128 stands for zero in the data rows.
Here are some points, one per row:
[202 100 166 208  82  94  91 123 131 119 111  49 101 134  76 162 150  97
 147 176  80  79 116 146 108 110 142 124 124 184 154 127]
[ 96 131 109  96 127 118 213 106 123  67  84 155 111  69 115 109  56   5
  68  21 111 166  92  89 147 106  92 158  90 140 110  65]
[255 198 169  68  73 157 174 154 100 102 150 159 148 108  88 133 174 135
 150 160 173 147  82 165  59 178 133 203  35 104 141 156]
[132 163 163 121  73 112 180  75 123 177 161  33  85 166  97 139 162  30
 153 134 134 135  44 130 177 111  87  99  21 142  84 109]
[138 145 159 107  96 127 122 115 179 106 167 131 140 120 128 124 121 146
 101 133 123 106 119 100 151 153 100 154 155 138 120 128]
[121 186 108 171 121  88 143 159 114 134 113 113 123 130 114 129  44 148
  80 174 149 108 196 109 109 117 107 160 105  95 156  92]
[108 121 138 126 127 151 198 177 135 157  94 137 153 170 128 154 157  77
 204  85 100 163 151 152 149 161 142 142 115 127 141 139]
[102 126 184 149 139 138 119 152 176 123 122  87 134 150 159 101 143 154
 107 109 127 107  89 121 156 167 101 102 129 158 164 115]
[ 55 102 175  84  48   9 159 215 137 103 139 149  56  47 124 123 134 138
  67  68 150 119 113 237  75 107 196  78 103 114 156 175]
[ 39 243 168 152 159 113 116 153 102  86 189 137 134  63  81 119 166  98
 182 102 156  53 115 115 127  63 142 189 143 131 139  84]
[ 71  73  67  78 167 138 132 129  58  83 203  65 211  92  84 139 114 151
 138 150 134 106  84 192 216 142  95 195 196  83 138  99]
[153 157 161 129 165 110 100 103 111 132  74 146  58 156  64 111 111 142
  66 142 120 151 161 136 107  95 128 166 105 127 134 126]
[116 183  43 173 149 140  77  79 109  89 153 223 163 146  56 172 140  71
 177 192 118 120 132 158 111 116 196  99 174  68 118 142]
[128 118 158 113 160  84  92  72 175 159  98 170 117 125 154 146  99 141
 166 159 134  62 113 124 173  95  57 139 140 147  89 135]
[137  73  70 198  95 168 175 206 113  80 144 144 138 232  77 130 117 135
  98 122  99 148  40 121 167 154 151 113 111  81  89 189]
[ 98 100 119  82 177 138 134 104  77 155  83 136 138  88 142 156 193 189
 202 184 166 104 114  52 102 178 130 171  53 125  45 161]
[133 113 127 116 149 169 103 136 143 123  99  91 165 160 100  81 110 144
 120 101  84 113 128 129 118  79 150 139 105 131 112 161]
[134 134  92 120 125 130  79 122 167 122 123  74 100 157 111 215 145  77
 151  85  54 112 165  83  48  75  84  68 112 139 207  98]
[ 72 106  67 196  83  53 156 146  92 143  87 203 130 149 120 206 115 203
 168 129 129 117  51  75  50 160 155 153 121  99 201 161]
[119 129  95 115 156 102 140 162 112  99  65  94 161 180 110  74  73  86
 123 115 153  87 148 134 121 186 168 111 198 150 102 132]
[189 141 121 111 144 138 145 134 158 116 133 107 134  83 102 140 125 128
  67 110 129 143 158 125 179 100 143 152 161  81  81  98]
[110 109 111 142 151 147 132 151 135 129 129 117 156 121 180  80 126 122
 162 147 113  57  89 127 125 125 128 147 148 180 130 131]
[130 138 172 209 160 165  88 167 123  82 136 175 227 108  36  50 161 140
 143  31 121 188 185 129  97  82  54 170  69 203 161 214]
[166 162 119  63 141 172  94 159 112 168 138 113 198 108 174 151 101 105
 112 125 112 142  95 158 158 171 146 116  91 152  89 133]
[138 111  90  58 169 113 144 205  76 213 157 176 180 169 100 141   0 134
 174 126  96  94 138 109  90  48 148 119 156 145 188  84]
[152 156 125 188 208 160 193  97 124 123 170 196 143  42 209 128 113 107
 126 122  75 114  75 128  38 157  92 117  66 171 108  74]
[132  62 112 143  83  85 196  36  83 255 154 124 184 212 157 142 177  17
 109 115 242 142 218 182 132  74 159 183 164 101 153 159]
[190 180 147 123  62 157 104 128   0 162  34 150  93 121 111  55 112 106
 115 164 138 199  45   0 146  67 135  37 179  90 133  66]
[142 171 138 112 115 133 137 102  79 111 158 154 107 120 135 158 112 143
  89  98 126 106 144 112 136 161 173 122 166  78 134 136]
[145 150 101 145 143 132 114 194 151 120 111 130  75 164 171  98 110  98
 138 119 132 165 166 106 148 121 181 132 118 155 124 162]
[167 100 123 144 165 156 126 175 134 124 127 148 114 109 125 127  65 157
 131 117 115 131 167 175 155 133  71 113 169  84  70 142]
[127  85 175  39 112  69  69 132 123 194 124 164 177 135 119  80  95 156
 176 108 111 143 105  89 113 148 161  68 101 136 103 108]
[ 35  19 112 115  58 193 151  64 128 148  85 187  57  72 107  75  79  69
  71 105 101  80 147 121  69 120 142 141  98 117 104  57]
[ 73 112 169 149 170 204  28 148 143 245 195 116  54  97 127 132 155 116
 114  76  86 124 165 189 151 134 133 127 142 111 113 156]
[140 109  42 142 127 121  84 133 123  70  82 146 145 116 144 128 140 116
  93 109 163 136  97 126 183  85 140 134 100 169 171 195]
[ 73 109 179  60 135 132 168 135 157  86  92  71 121  65 177 129 123  99
 167 158 127 194 144  56 146  74  88  80 177  16 224 255]
[135  64 213  76  99 169  20 207 158  16 131  82 161 237 194 252  58 104
 150  74 255  90 116  70 103  87  48 172 105  98 157  46]
[ 78 175 173 138  93  79 141 165 255 157 158  95 213 152 115  96 194 119
 140 130  16 111  91  68 102  68 172 156 189  61  72  68]
[111  61 154 140 105  87 127  78 197 198  76 240 196 133 103  80  81  97
 145  95 104 154  65 146 185 180  70 196 113 158 162 190]
[152 127 189 103 151 105 184 127 152  89 110 164 131 126  79 128 134 142
  63  84 106 233 129 171 151 174  99 147 173 140 128  68]
[108 126 124 147 123 140 107 163 121 149 139 127 119 122 111 144 112 119
 102 113  98 127 151 107 177  97 156 143  95 117 154 127]
[133 123 176 141 221 114 146 127 143 147  72 169 109 166 137 168 167 182
 137 150 166 148 155  94 132 157  95 115 130  56 113 133]
[115 137 170 138 107 148 175 155  94 166 105  79 153 119 175 120 118 179
 120  78 121  96 185 104 152 104 127 115 102 108  51 119]
[139  62 124 162  69 142  69  85 114 144 205 157  79 111 230 121 168 111
 107  54  99  99  67  70 109 128  76 131 164 103 102 160]
[ 89 143 130 152 162 135  79 131 117 116  77 109 116  88 131 134 135 110
 110 196 148 140 122 124 184 161 122 124 186 153 126 126]
[148 135 209 149 171 215 188 109 140 177 133 123  98 111  90 145  53 230
  75 147 155  59  16 150  75  32 149 135 148 158 195 180]
[ 99  76  51 109  53 174 115 120  89  66 215  98 176 179 149  20 142 222
  54 134 146 159  96 127  73 113 112 151 116 153 127 122]
[123 206 131 137 109 100 111 133 181  78 190 180 114 141 169 123 153 130
  83 196 138 120 175 100  99 130 122 100  87 130 113 150]
[ 93 146  56 129 122 126 105 101 130 141 109 113 122  64 117 174 133 156
 134  84 124 104 153 155 141 116 103 122  96  79 161 121]
[141 123 112 130 125  86  97 129 137  98 170 138  76 132 107 132 163  81
  78 139 154 121  88 109 154  97 162 148 161 151 162 144]
[100 190  19 126  91 235 102 183 158 147  11 140  89 103 147 160 172 115
 125 142 165 124 104 205  85 140  83 140 172 150  81 148]
[113 120 119  80  94 149  92 120  62 140 174 153 191 117 173 142 152 156
 134 150 101 118 147 181 182 113 178  94  72 111 142  91]
[131  54 156 146 238 107 110 122  77 104  82 105 117  74  66  94 221  98
  95  85 165  62  72  78 147 156 202 119 116  62 139  88]
[118 138 111 158 134  89 106 112 125 140 140 111 100 111 132 121 111 130
 133 101 137 162  86 134 179 116  78 150 107 145 150 102]
[139 140 138 163  65 152  96 135 195 140 145 198 184 180  81  83 123  97
  97 139 131  25 108 128 107 135  51  10 140  23  95 155]
[151 187 132  53 146 146  85 176 164 162 102 160 143 120 101 156 139  59
  76 138 138 131 103 154 134 158 175 129 101 151 132  95]
[143 128 160 114 114  85 154  53 196 142 144  67 183 137 132 106 101 146
  55 199 116 131 131 115 107 180 203 187 113 127 205 104]
[163 117 154  65  97 178 135  67 111 105 183 158  64 120  69  65  95 138
 236 117 151 143 140 150 164 127 151  86  70  82 133 158]
[133  90  85 125 122 122  92 109 144 148 120  85 105 111 167 149 121 129
 123 124 108 119 114 105 133 185 135 152 121 204 188 135]
[137 162 112 177 136 135 147 133  75 130 129  95 148 112 161 119 109  92
 138  78 123 100 193 136 101 213 111  37  92 148 182 149]
[126 120 109 158 153 158 179 112 146 138 163 104  99 127 180 138 114 168
 147 105 150 119 152  84 134 149 156 115 112 128 139 139]
[155 148  76 120 163 139  66  91 136 112 139 126 143  99 153 124 133 162
  56 112 123 172 138 124 106  94 177 129 140 101 132 139]
[129 146  42 124 157  71 165 123 137 131 133  30  98 164  99 111 163 173
 125  80 132 161  74  97 113  98  65  96  70  95  69 111]
[ 91 151 138 127 139 176 194 144 173 158  96  66 174 108 124 201  87 183
  97 122 115 165  89 119 127 139 195 136 150 108  41 194]
[ 75 184 152 220  42  72 115 128 128 123  48 103 176  65 159  24 110 179
 222 116 217 177 162 159  97 127 130 182 168 102 117  87]
[ 66  37 203 161 156 221 170  42 135  26 114 180 172 138 183 184 119  71
 128 163 152 199 153 151  44  52 173  83 115 153  56  33]
[167 119 182 174 164 132  86 148 113 192 112 155 175 141 137 119 230 215
 142  45 208 149 112 171 143  97 195  14 160 157 149  84]
[142 132 157 192 107 101 122 110 138 124 172 163  95 128 162 120  75 116
 113 143 163 146 177  60 160 129 185 123 169 163  54 206]
[164  45 143 145  62 157 232 234 116 142 136 174 117  84  80 140 176 159
 130 209 107  66 192  72 207 113  94 108 164 235 140  78]
[142 135 149 172 117 108 127  83 128 135 158 128 139 103 137 138 112 136
  92 115 155  70 152 134 164 144 135 115 138 124 105 139]
[ 93 143  99   0 102 132 128  54 193 115 139 165 117 118  18 142 164 196
 123  99 192 113 191  70  93 181  92  85 207 217 109 163]
[158  93 112 105 192 109 144 146 114 151 164 123  52 152 131  89 132  96
 147 121 182 150 114  72  78 119 177 167 172 176  99 157]
[141 123 161 139 208 148 153 140 135 119 132 134 104 187 105 102 156 121
 111 160 108 109 169 118 122  97 127 162  72 118 150 136]
[140 120  92  56 146 113 164 162 133 108 129 147 133  98 205 100 121 104
 188 148  67 106 152 119 161  95 134 118 115 107 141 124]
[190 137 163 101 159 116 171 100  76 114  72  90 145 120 165  43 132  98
  97 160 145   7 118 203  96 164  55 120 171  52 156 141]
[121 125  94 143 164 137 157 102 150 104 135 114 138 106 158 124 145 136
 158 148 133 122 178 102 130 116 162 127 106 143 170 126]
[124  79  93 128 157 142 201 132 141  91 128 114 145 149  68 106 185 145
 116 115 105 128 220 114  94 163 105  52 116  77 188 100]
[ 20 143 138 174 166 140  62 111 110 159 154  69 140 181  53  97  29 117
 113 190 152 170 143 104 138 222 124  92  46 114  96 126]
[ 52 131 118 129 100 133 160  82 145 110  59 142 121 156 127 205 124 127
 122 132 137  54  82 142  94 156 148 112  75 144 116 109]
[214 174  87 138 143 138 151  57 132 161 106 152 211 125 141 177 106 104
 116  69 135 104 131  89 135 107  95 172 141 116 132 163]
[109 180 137  92  73 203 104  56 111 138  22 146  55 255 179  90 173 224
 113 102  43  97 178 135 199 109 151 214 113 118 185  83]
[153 115 114 124 113 120 126 152 160 137 167 159 117 141 131 142 166 106
 144 149 157 129 128 145 148 134 155 139  91  93 152 117]
[218  81 111 157 113 107 115 118 108  94 134  98 109 141 164 105 129 125
 111 140  82 112 158 143  66 155 108 141 173 130  69 125]
[125 149 132 125 160  51  99 129 100 143 121 105 140 152 119 118 126 112
 105 154 143 119 147 132 101 151  94  83 152 200 126 105]
[ 86 176 193 128 108 194 136 178 100  73 174 153  66 175 142  70 126  88
 200 125 124  91 127 112 129 212 151 196 149 118 136 147]
[129 122 109 126 113 108 149 162 137 131 163 134  95 119 125 133 114 152
 171 110 145 132 128 139 150 179 135 112 155 135 101  79]
There is one direction along which these points spread out most. Take the direction at right angles to it along which they spread out most. Go by this last direction. How far along it is each point below, from 0 to 99? The average is 50, and the first point in the table lies past the average. One standard deviation of the points above along it is 16.
[134  78 103 171 137  88 110 128 108 150 161 176  83  97  70 167 141 179
 150 180 119 166 149 125 166  97  35 199 121  74  99  79] 49
[144 156 102 104 125  82 125 138 131 141 139 120 135 116 160 135 160 158
 125 107 155 147 142 111 129 132 109 125 103 159  83  97] 52
[ 97 127 147 158  61 249 146 139 130 185 133  84 182  57  98 147 182  90
  90 226 166 181 125  76 152 141  79  88 155 165 193 129] 49
[ 35 158 163  70 131  98 134 135   0 158 143 102 155 162 125 129 185  99
  82 162  72 115 140 145  49  37  53 165 131 175  47 218] 48
[193  83 153 144  78 172  56  53 113 108 149  25 118  67  55 169  77 116
 235  95  49 155 140 120  24 152 165 157 173 129 122 113] 53
[143 156  97 123  94 112 157 149 143 132 134 144 134 127 155 133 101 133
 158 129 125 160 143 132 140  91 152 106 121 147 107 113] 48
[ 76 222 170 152 143 115 197  42  47  76 186 145 120 211 132 196 113 158
 146  73  85 149  70 160 184 157  97  65 220 187 163 124] 50
[155 117 146 133 105 121 124 139 144  87  89 100 131 149 136 166 177 104
 184 106  76 176 102 153 106 140 118 147 189 125 120 126] 59
[132  68 126 122 159 107 129 118 164  77  80 100  97 182 107 130 152 123
 173 176 112 119  97 207 125  82 150 116 141 182  83 139] 52
[157  88 212 142  53  75  81 142  75  88  84 100 127  99 128 244  82 161
  98 150  86 129 174 187 136 120 127 101  90 117  97 167] 60
[112 126 125 121 141 154 151 189 134 249 170 129  67 162 147 144 125 124
 100 124 145 203 105 164  24 177  80 166 195  73 175  79] 52
[143 158  86 133 129 150 169  80 216 137 152  87  78 124 132  56  67 151
 195 174 196 151 103 221 148  29 103  60 116 137 142 116] 48
[ 92  99 153  87 179  80  81 126 127 111 135 167 136 126 214  95 135 124
 117 233  60 221  85 152 118 148  96  97 123 104 188 119] 51
